Each row has a name. Each piece below is followed by the name of the row it came from, unless a question asks for something else. Each question is about the rows just above it. Places in a row count from 0.

z194: [-3.14 7.27 8.35 -3.19 5.10 0.43 0.99 -2.28 7.55 -1.20 -0.44 4.56 -2.36 2.34 0.80 0.64]
z649: [3.39 0.96 0.63 1.92 1.56 -0.22 -0.77 0.48 0.87 2.55 -1.51 0.10 2.50 0.76 1.49 -0.82]
z190: [4.53 -3.66 1.53 -1.63 -2.26 -0.64 -2.52 -0.43 -0.12 -2.10 1.04 -1.93 -1.01 0.68 -0.85 -4.09]
z869: [-3.66 -1.63 -1.93 0.68 -1.01 1.04 1.53 -0.85 -2.26 4.53 -0.64 -2.10 -0.43 -2.52 -0.11 -4.09]
z69: [-1.69 0.74 0.30 -1.70 0.45 1.06 0.23 -3.55 -2.81 -2.83 3.95 -1.08 1.23 -2.38 1.88 1.64]
z256: [-1.69 0.74 0.30 -1.70 0.45 1.06 0.23 -3.55 0.33 -2.35 6.48 0.55 1.90 -2.20 6.43 -4.68]
z485: [2.67 2.93 1.86 0.00 -0.29 -0.28 -2.70 -0.69 2.92 -1.13 -0.64 3.79 1.36 -0.79 -1.78 6.46]
z140: [0.44 -1.30 -1.35 1.57 -0.98 -0.64 -1.52 -1.52 -0.81 -3.95 0.09 0.02 -0.86 -2.24 -4.11 3.53]
z240: [0.45 -1.69 6.48 0.55 1.06 0.74 -1.70 0.33 -4.68 -3.55 -2.20 0.23 4.52 0.30 1.91 6.43]
Which row holds these entries in another order? [-4.09 -0.11 -2.52 -0.43 -2.10 -0.64 4.53 -2.26 -0.85 1.53 1.04 -1.01 0.68 -1.93 -1.63 -3.66]
z869
Put [6.43 -4.68 -1.69 0.74 0.30 -1.70 0.45 1.06 0.23 -3.55 0.33 -2.35 6.48 0.55 1.90 -2.20] back in order: which row is it?
z256
Row and place of [1.90] in the named rows:
z256, 12
Where in the named rows is [-2.36]?
z194, 12

z240: [1.87 -0.33 -4.95 -2.66 -0.54 2.30 -3.55 -4.19]
z140: [-0.87 -0.07 6.88 -0.24 -0.05 -1.58 1.44 2.06]
z649: [-1.40 -0.08 6.55 2.90 0.10 -3.33 -0.71 1.04]
z869: [-2.65 0.21 7.27 -1.02 0.54 4.23 -0.67 -4.13]
z419: [-1.40 -0.08 6.55 2.90 -0.61 3.58 -0.82 1.59]
z787: [0.21 -0.67 7.27 4.22 -0.72 4.23 -2.64 0.54]
z190: [-2.65 0.21 7.27 4.22 0.54 4.23 -0.67 -0.72]
Row and place of [3.58] in the named rows:
z419, 5
[-0.72 -0.67 4.23 0.54 4.22 7.27 0.21 -2.65] is which row reordered?
z190
[-0.87] is at row and place
z140, 0

z194: [-2.62 0.78 3.22 -1.64 -3.53 -2.81 7.07 -0.62 -4.44 -1.64 -3.98 -2.65 3.37 -0.17 -0.99 0.66 -0.46 1.34 -2.74 0.04 1.48 3.30 2.59 7.43 -4.16 -5.32 2.20 -0.47 0.03 -0.76 1.92 2.89 3.74 4.44 -1.85 2.19 -0.98 -5.07 0.88 2.69 6.00 -2.51 -1.22 3.93 -0.75 0.99 -2.61 -0.34 4.00 0.55 -2.77 0.29 -1.38 -2.58 2.15 0.44 5.76]
z140: [-3.72 2.83 1.75 0.62 -1.11 -3.37 5.90 5.23 -1.94 -6.91 -1.40 -5.10 5.71 -0.16 -1.53 -0.22 2.87 2.01 -1.81 0.71 -2.28 3.49 0.56 7.96 -3.45 -5.35 4.31 2.78 2.09 -0.93 0.90 1.10 3.66 3.88 -1.61 0.44 -1.52 -0.49 4.44 2.07 5.03 -2.89 -0.74 -1.21 -0.79 0.06 -1.71 -0.82 -1.68 5.32 -1.14 -2.17 -1.61 -0.65 1.91 -1.20 7.28]
z190: [-0.65 0.80 1.73 -0.34 2.32 -3.17 5.11 1.93 -2.57 -3.19 -3.44 -4.64 3.28 2.76 -0.91 0.67 1.43 5.36 -0.92 0.96 1.87 5.67 2.97 7.01 -1.27 -2.20 1.64 -0.57 -1.32 1.05 2.44 0.79 2.02 2.61 -0.85 2.01 1.81 -3.30 3.10 2.78 7.44 -3.93 0.85 1.50 -0.85 -0.74 0.51 -3.37 1.97 1.72 -3.68 -2.18 -1.44 -3.26 4.18 -2.97 5.51]
[0.55] is at row and place
z194, 49
[-3.44] is at row and place
z190, 10
Put [7.28 -1.20 1.91 -0.65 -1.61 -2.17 -1.14 5.32 -1.68 -0.82 -1.71 0.06 -0.79 -1.21 -0.74 -2.89 5.03 2.07 4.44 -0.49 -1.52 0.44 -1.61 3.88 3.66 1.10 0.90 -0.93 2.09 2.78 4.31 -5.35 -3.45 7.96 0.56 3.49 -2.28 0.71 -1.81 2.01 2.87 -0.22 -1.53 -0.16 5.71 -5.10 -1.40 -6.91 -1.94 5.23 5.90 -3.37 -1.11 0.62 1.75 2.83 -3.72] back in order: which row is it?
z140
Where in the named rows is [-1.81]?
z140, 18
Row and place of [-0.17] in the named rows:
z194, 13

z256: [2.52 4.17 0.02 -5.03 1.73 2.23 -0.43]
z69: [0.23 0.62 2.24 -5.48 4.08 0.58 -0.37]
z649: [8.87 1.57 0.22 1.02 0.93 0.13 -1.01]
z869: [3.61 1.55 -2.07 -6.88 1.07 -0.41 -0.13]
z140: [3.05 0.78 -1.31 -7.15 1.91 -0.34 1.58]
z194: [0.05 6.19 -0.15 5.82 -2.95 0.53 -0.53]
z4: [-1.39 1.71 -0.09 7.02 -3.20 0.10 -0.01]
z419: [-0.54 2.28 -5.10 -4.49 -2.33 -1.13 0.08]
z240: [-1.02 0.22 0.93 0.13 8.86 1.57 1.02]
z485: [1.57 8.86 1.02 0.13 0.22 0.93 -1.01]
Put [-1.01 0.93 0.22 0.13 1.02 8.86 1.57] back in order: which row is it?
z485
Which row holds these entries in another order? [-1.01 0.13 0.22 0.93 1.02 1.57 8.86]
z485
Where in the named rows is [-0.34]?
z140, 5
[0.53 -0.53 0.05 6.19 -0.15 5.82 -2.95] is which row reordered?
z194
Row and place of [-0.53] in the named rows:
z194, 6
Where in the named rows is [1.55]?
z869, 1
Where in the named rows is [2.24]?
z69, 2

z140: [-1.89 3.06 5.32 4.58 -0.46 -0.69 0.30 0.48 -2.66 3.45 -3.33 0.73 -0.45 3.97 0.85 1.67 1.81 1.24 -1.41 -2.91 -4.94 2.28 3.78 -2.83 -1.01 1.70 2.05 -2.11 -4.27 1.62 1.41 -2.12 -3.07 4.20 -3.57 -1.48 -2.03 4.63 -0.96 -4.11 1.72 0.11 -3.55 -1.53 -4.23 -3.97]
z787: [4.20 -4.94 1.72 -0.46 -3.55 -0.69 0.30 3.97 4.63 2.28 -4.11 -3.57 -1.01 1.62 -0.45 1.24 1.70 2.05 -3.33 1.81 0.11 -3.98 5.32 -1.48 3.06 1.67 -0.96 -2.12 2.06 4.58 0.85 -2.83 -2.03 3.78 3.45 -1.53 3.32 -3.07 -4.23 -2.91 -4.27 -1.41 -1.89 1.41 -2.66 0.73]
z69: [-1.89 2.06 3.52 2.30 1.21 2.36 -2.08 -4.37 3.12 -0.78 -4.66 3.33 -5.82 3.97 0.16 1.67 -6.01 4.75 2.23 -5.28 -1.13 -4.45 0.49 0.51 -3.51 1.86 1.06 -3.38 -2.46 1.23 -3.43 5.59 1.67 -3.91 -5.16 -3.67 5.41 1.32 3.34 2.04 2.76 -6.27 -1.33 0.50 6.19 -2.29]
[-3.97 -1.89 3.06 5.32 4.58 -0.46 -0.69 0.30 0.48 -2.66 3.45 -3.33 0.73 -0.45 3.97 0.85 1.67 1.81 1.24 -1.41 -2.91 -4.94 2.28 3.78 -2.83 -1.01 1.70 2.05 -2.11 -4.27 1.62 1.41 -2.12 -3.07 4.20 -3.57 -1.48 -2.03 4.63 -0.96 -4.11 1.72 0.11 -3.55 -1.53 -4.23] is which row reordered?
z140
Row and place of [3.33] in the named rows:
z69, 11
Where in the named rows is [3.12]?
z69, 8
Where in the named rows is [0.49]?
z69, 22

z649: [0.46 1.15 0.72 -0.31 -2.30 0.74 1.11 1.28 -1.54 -2.46]
z240: [3.75 -0.53 -1.77 -4.21 0.07 4.09 -1.88 -0.35 -3.56 -1.28]
z485: [0.58 -0.57 3.34 -1.54 0.73 -2.99 -2.70 2.65 1.11 3.01]
z787: [3.91 -2.69 2.52 -6.76 0.38 -0.50 -6.93 2.67 -1.50 4.32]
z194: [1.00 -2.32 0.03 -3.44 1.24 1.04 -3.23 0.23 -1.67 0.83]
z4: [-4.17 2.30 7.83 2.50 -7.46 -5.45 2.97 7.03 -0.10 -4.15]
z190: [-0.43 1.66 -0.49 2.66 -0.13 -1.01 2.07 -0.78 0.59 0.65]
z69: [3.54 0.93 -1.90 -2.41 -0.43 3.24 -0.35 -0.60 -2.26 -1.06]
z419: [-2.12 3.49 -0.14 2.14 0.40 3.54 -2.61 -1.33 0.30 -1.16]
z256: [-1.66 1.96 4.34 -3.48 -4.63 -1.68 -2.26 4.96 -0.94 1.41]
z140: [-0.18 0.61 -1.91 2.75 2.56 -1.14 0.81 -2.63 3.48 3.39]
z869: [0.30 -1.16 -2.12 0.40 3.49 -0.14 -1.33 -2.61 2.13 3.54]
[3.54 2.13 -2.61 -1.33 -0.14 3.49 0.40 -2.12 -1.16 0.30] is which row reordered?
z869
Where in the named rows is [0.72]?
z649, 2
Row and place of [0.58] in the named rows:
z485, 0
Row and place of [2.56] in the named rows:
z140, 4
Row and place of [-1.67] in the named rows:
z194, 8

z194: [0.41 6.97 4.18 -0.22 -1.13 -0.08 -0.19 -5.23]
z485: [-0.93 3.49 1.07 -0.14 -0.53 -0.94 -2.30 -3.68]
z240: [0.58 7.34 4.63 -0.06 -0.49 0.34 0.21 -5.29]
z256: [0.99 0.93 0.83 -0.55 -0.96 -1.10 -2.61 1.70]
[-0.94] is at row and place
z485, 5
Put [1.70 -2.61 -1.10 -0.96 -0.55 0.83 0.93 0.99] back in order: which row is it?
z256

